Each row is where one point has got to under a steady rotation. How many steps took it there?
The counts run from 0 to 535.
[128 152 123 125 161 130 102 138  91 119 125 177 123 169 139 188  68 117
  67 126 159  94 155]
523
[127 114 154 127 141 155 158  94 105  97 124 136  36 113  89 140 149 118
 142 170  94 107 114]
528
[149 144  74 114 125 147 154  69  86 111 131 129  82 135 127 203 108 131
  94 142 136 106 119]
212
[149 149 113 149 100 139 130 103  77 148 136 120 120 160 164 163  77 156
 152 154 165  71 154]
324
[159 130 124 167 108 151  81 153 131 144 140 103 178 169 145 110 116 128
 180 149 132 103 137]
435
[106 107  89 166 106 127 169  92 139  81 102  70 109 119 163 163 148 100
 151 122 157 111 129]
0
[135 129 198 111 152 151 141 107  87 121 132 142  82 127  77 114 137  88
 144 163 150 127 160]
458
[106 118  94 126  85 109 164  89 128  89 110  57 134 114 141 157 148 104
 162  96 147 114 123]
369
[153 127 107 147  84 139 128 129 162 144 125  82 141 154 165 169 114 128
 179 129 141 117 112]
181
[ 85 144 164  86 140  86 163  99 105 104 135 128  82 129  93 150 142 134
 148 112 139 161 186]
329
[128 150 163 142 138 136  92 148 122 139 121 152 148 158 121 129  71 102
  73 116 144 160 108]
279
[146 154 175 131 118 194 144 121  94 153 153 125 171 126  71  75 137 115
 144 163 126 164 146]
261
[ 88 133 190 106 150 116 137 132 121 106 125 131 125 133 101  75 128 125
 141 153 156 149 195]
146
[124 100 115 170 128 128 120 145 124  99  94 137 111  95 117  85 158  98
 126 182  88  97 108]
230
[132 161 109 123 110 158 121 109 113 143 135  99 162 128  88  71 143 162
 160 133  98 176 170]
503
[ 93 134 176 116 140 129 142 144 103 119 163 127 136 114  98  85 138 122
 165 127 171 158 182]
75
[121 140 105 161 136 135  92 161 125 131 113 128 179 101 117  60 158 128
 175 154 114 114 167]
247
[108 128 153 116 116 129 169  85 103 107 143 103 108 109 121 156 156 108
 157 116 151 130 163]
385
[ 84 135 127  97 157  86 142 136 101  92 124 181  81 128 108 156 113 146
  86 156 139  76 161]
398
[175 149 112 130 104 170 108 125 105 147 110 150 151 177 115 156  75 125
  99 135 132 149 109]
521
[102 147 172 136 123 151 128 137  72  99 146 104 121 111  73 142 155  87
 164 148 171  87 161]
73
[ 98 114 160 102 125 128 132 145  71 101 136 137 134 106 123 165 152 104
 155 133 176  92 178]
200
[117 102 129 170  80 137 119 114 164 138 120 102 119 145 160 143  92 107
 130 103 132  93  47]
111
[ 78 152 172  94 165 116 146 141 120 134 112 148  94 145  82 113 109 144
 106 118 115 174 172]
147
[154 156  86  94 110 134 126 112 133 167 157 122 172 171 140 119  92 169
 112 124 126 174 168]
321
[105  99 148 114 149 102 130  79 144 120  96 117  57 131  90 103 164 117
 128 161  70 119 140]
472
[ 97 150 169  98 151 120 121  91 163 143 110 126  64 162  93  71 118 144
 129 125  86 166 128]
219
[122 106  89 102 148  96 163  87 102 108 112 140  52 104 121 147 111 131
  83 122 111 102 118]
156
[ 99 123  90 133 135 109 133 140 170 124 118 111 131 128 103  46 160 141
 151 134  62 118 160]
360
[138 137 112 128 137 138 116 137 103 147 121 175 138 130 115 160  65 105
  45 129 154 143 110]
153
[ 77 137 141 100 124 117 161 106 109 103 151  88 133 108 120 119 166 147
 144 102 152 133 182]
258
[139 138 100 147 127 120  90 162 123 136 133 122 185 125 134  64 142 144
 136 143 121 128 171]
248
[121 125 129 180 103 139  75 164 151 139 120 119 130 151 157 117 101 127
 182 142 123 103  91]
364
[111 125  96 158 153 109 117 163 109 100 117 130 186  68 103  65 174 105
 135 141 137 119 154]
429
[136 139 171 141 123 163 109 119 112 161 117 141 137 175 114 119  61 115
 106 134 129 168 103]
151
[129 123 152 128 142 111 102 138 181 161 120 123 116 166 117  81  97 127
 171 138  92 138 114]
291
[137 140 105 149 119 159  73 130 160 155 117 104 172 136 122  72 145 132
 157 164 140 109 154]
120
[119 140 115 151 146 114  81 176 165 120 127 121 176 143 123  50 121 145
 132 139 115 103 139]
177
[ 85 132  68 132 171  99 160 139 129  74  89 128 118  83 118 107 153 114
  86 123 107 100 130]
44
[ 91 102  77 117 168  80 133 125 126  73  99 133  89 103 106 117 154 127
 106 128  93 111 141]
414
[142 115 103 161 105 139  85 159 163 143 112 123 197 163 143  71 112 137
 158 152 119 129 143]
121
[151 154 106 137 120 147  94 167 102 137 147 134 174 187 135 146  66 151
 136 126 165 121 165]
507
[132 150  85 122 107 122 136 141 124 122 145  99 116 164 177 184 103 153
 161 104 161 119 143]
69
[129 102 108 149 120 120 179 114 101 108 112 133  82 109 126 168 139 100
  88 164 107  99  98]
284
[135 124 105 122 109 113 161  89 106 116 144 101 109 133 169 198 119 140
 150 124 174 118 154]
70
[ 95 122  92 105 153  88 150 118 101  69 117 145  73 122 106 166 143 126
  82 124 122  97 161]
29
[137 182 118 112 101 158 123  94 128 161 131 119 149 166 113 111  97 175
 132 132 131 177 172]
448
[138 134  71  97 123 106 165  98 111 127 127 145  88 148 132 193  86 132
  81 122 117 125 145]
211
[119 141 105 149  99 141 140 113 145 129 141  91 163 124  82  55 164 129
 166 138 108 152 176]
62
[ 97 108 112 103 165  94 112 142 142 107 114 152  91 131 115  85 149 132
 117 143 102 132 122]
288
[ 80 137 113 141 129 117 157 145 116 103 121 114 162  78  95  67 179 120
 131 121 133 138 173]
60
[104 134 116 105  96 153 135 127 160 135 122 125  97 160 157 122  70 110
 103 103 104 165  99]
38
[161 146 103 121  84 141 144 111 145 157 130  90 156 165 160 168  89 165
 169 127 140 111 129]
252
[118 120  99 127 136 127 160  86  79 134 132 140  59 126 107 177 129 123
 114 154 122 107 125]
213
[102 126 153 117 178 114 115 172 109 100 113 150  69 102  93  98 140 124
 125 160 126  99 151]
216
[165 157 136 154 129 185 122 123 115 165 139 117 161 151 108  88 121 123
 140 146 118 146 144]
135
[172 153 101 126 114 168  99 121 111 165 154 130 145 181 132 156  79 136
 119 145 136 135 117]
450
[105 108 107 115 107 110 118 169 177 137 148 105 162 160 181 120 101 154
 144 113 166 116 124]
493
[130 157 140 172 123 145 131 127  86 129 137 108 166 107  90  94 148 103
 135 151 151 120 180]
317
[ 85 111 105 153 165 120 112 164 132  90 100 128 116  75 142  77 164 119
 121 163 115  94 127]
358
[120 143  78 120 121 123 114 127 183 150 121  88 159 137 142  47 131 173
 162 120  89 142 161]
305
[ 83  91 100 162 138 107 117 143 107  84  98 127 128  85 142 131 162  77
 110 110 165 101 119]
114
[134 128 128 169 118 160  64 142 164 156 117 113 181 157 126  66 126 143
 191 157 109 116 133]
490
